[[142 141 112 111 139]
 [142 145 109 107 144]
 [143 143 110 108 142]]
:
[139 107 110]

[[149 143 158]
 [137 123 126]
 [122 105 113]
 [124 113 136]]
:
[158 123 122]

[[124 100]
 [122 130]
 [155 115]
 [129 145]]
:
[100 122]

[[156 156 102 102 136]
 [154 153 106 105 131]
 [114 125 132 129 107]
 [111 118 141 138 106]
 [156 155 103 103 134]]
:
[136 105 132 118 156]

[[119 105 128]
 [104 146 135]
 [139 129 108]
 [147 128 122]]
:
[128 146 139]

[[124 157 120 129]
 [122 125 120 126]
 [130 114 125 124]
 [135 130 121 133]]
:
[129 120 114 135]
---
[[105 133 130 147 134 132 132 133]
 [107 150 150 130 148 149 149 149]
 [148 123 127 108 123 125 124 125]
 [144 112 116 146 113 113 110 110]
 [154 145 144  99 142 142 144 145]
 [110 149 144 111 144 149 149 146]
 [115 149 153 125 154 150 153 153]
 [151 142 138 109 142 141 141 139]]
:
[[107 150 150 130 148 149 149 149]
 [144 112 116 146 113 113 110 110]
 [110 149 144 111 144 149 149 146]
 [151 142 138 109 142 141 141 139]]

[[147 115 115 109 136 123 134 136 129 134]
 [149 109 109 124 139 110 122 119 118 153]
 [157 143 122 112 140 144 144 145 120 133]
 [143 119 110 115 136 125 128 122 120 141]
 [104 145 152 140 114 140 135 141 141 113]
 [102 149 147 151 120 142 136 140 132 118]
 [133 125 114 131 138 122 150 148 128 140]]
:
[[149 109 109 124 139 110 122 119 118 153]
 [143 119 110 115 136 125 128 122 120 141]
 [102 149 147 151 120 142 136 140 132 118]]

[[135 114 100 136]
 [117 110 114 138]
 [115 142 128 102]]
:
[[117 110 114 138]]

[[135 138 140 135 121 137 146 124]
 [136 132 120 132 133 123 134 117]
 [106 121 145 132 130 132 128 119]]
:
[[136 132 120 132 133 123 134 117]]

[[132 139 117 126 106 131 109 133 110 131 118 132 136 134]
 [116 121 123 131 134 129 118 106 146 131 124 130 137 126]
 [120 129 128 129 128 130 121 112 133 134 125 128 131 141]
 [100 126 147 127 131 133 123 131 141 132 145 136 146 137]
 [112 131 137 128 144 128 121 128 137 127 124 129 124 110]]
:
[[116 121 123 131 134 129 118 106 146 131 124 130 137 126]
 [100 126 147 127 131 133 123 131 141 132 145 136 146 137]]

[[119 110]
 [103 114]
 [120 114]
 [129 133]
 [111 127]
 [120 136]
 [125 127]]
:
[[103 114]
 [129 133]
 [120 136]]
---
[[119 134 110 132 101 109 132]
 [108 120 115 106 124 118 130]
 [100 101 113 105 115 115 112]
 [139 139 138 147 129 139 133]
 [150 142 134 147 135 142 134]
 [138 144 126 143 101 119 118]
 [106 118 114 122 109 113 114]
 [109 116 110 114 122 104 125]
 [143 119 139 135 127 126 118]]
:
[[132 109 101 132 110 134 119]
 [130 118 124 106 115 120 108]
 [112 115 115 105 113 101 100]
 [133 139 129 147 138 139 139]
 [134 142 135 147 134 142 150]
 [118 119 101 143 126 144 138]
 [114 113 109 122 114 118 106]
 [125 104 122 114 110 116 109]
 [118 126 127 135 139 119 143]]

[[124 149 134 123 111]
 [128 149 122 133 128]
 [127 149 128 137 139]
 [125 149 132 126 123]]
:
[[111 123 134 149 124]
 [128 133 122 149 128]
 [139 137 128 149 127]
 [123 126 132 149 125]]

[[109 140]
 [107 151]
 [119 128]
 [133 131]
 [131 124]]
:
[[140 109]
 [151 107]
 [128 119]
 [131 133]
 [124 131]]

[[130 126]
 [119 144]
 [134 117]
 [135 104]
 [122 141]
 [124 141]
 [113 151]
 [127 122]
 [132 119]
 [127 126]
 [136 112]]
:
[[126 130]
 [144 119]
 [117 134]
 [104 135]
 [141 122]
 [141 124]
 [151 113]
 [122 127]
 [119 132]
 [126 127]
 [112 136]]

[[107 147 142 117 104 109 125]
 [156 118 114 139 149 153 136]]
:
[[125 109 104 117 142 147 107]
 [136 153 149 139 114 118 156]]

[[144 144 113 115 118]
 [117 117 150 148 146]
 [122 122 119 118 117]]
:
[[118 115 113 144 144]
 [146 148 150 117 117]
 [117 118 119 122 122]]
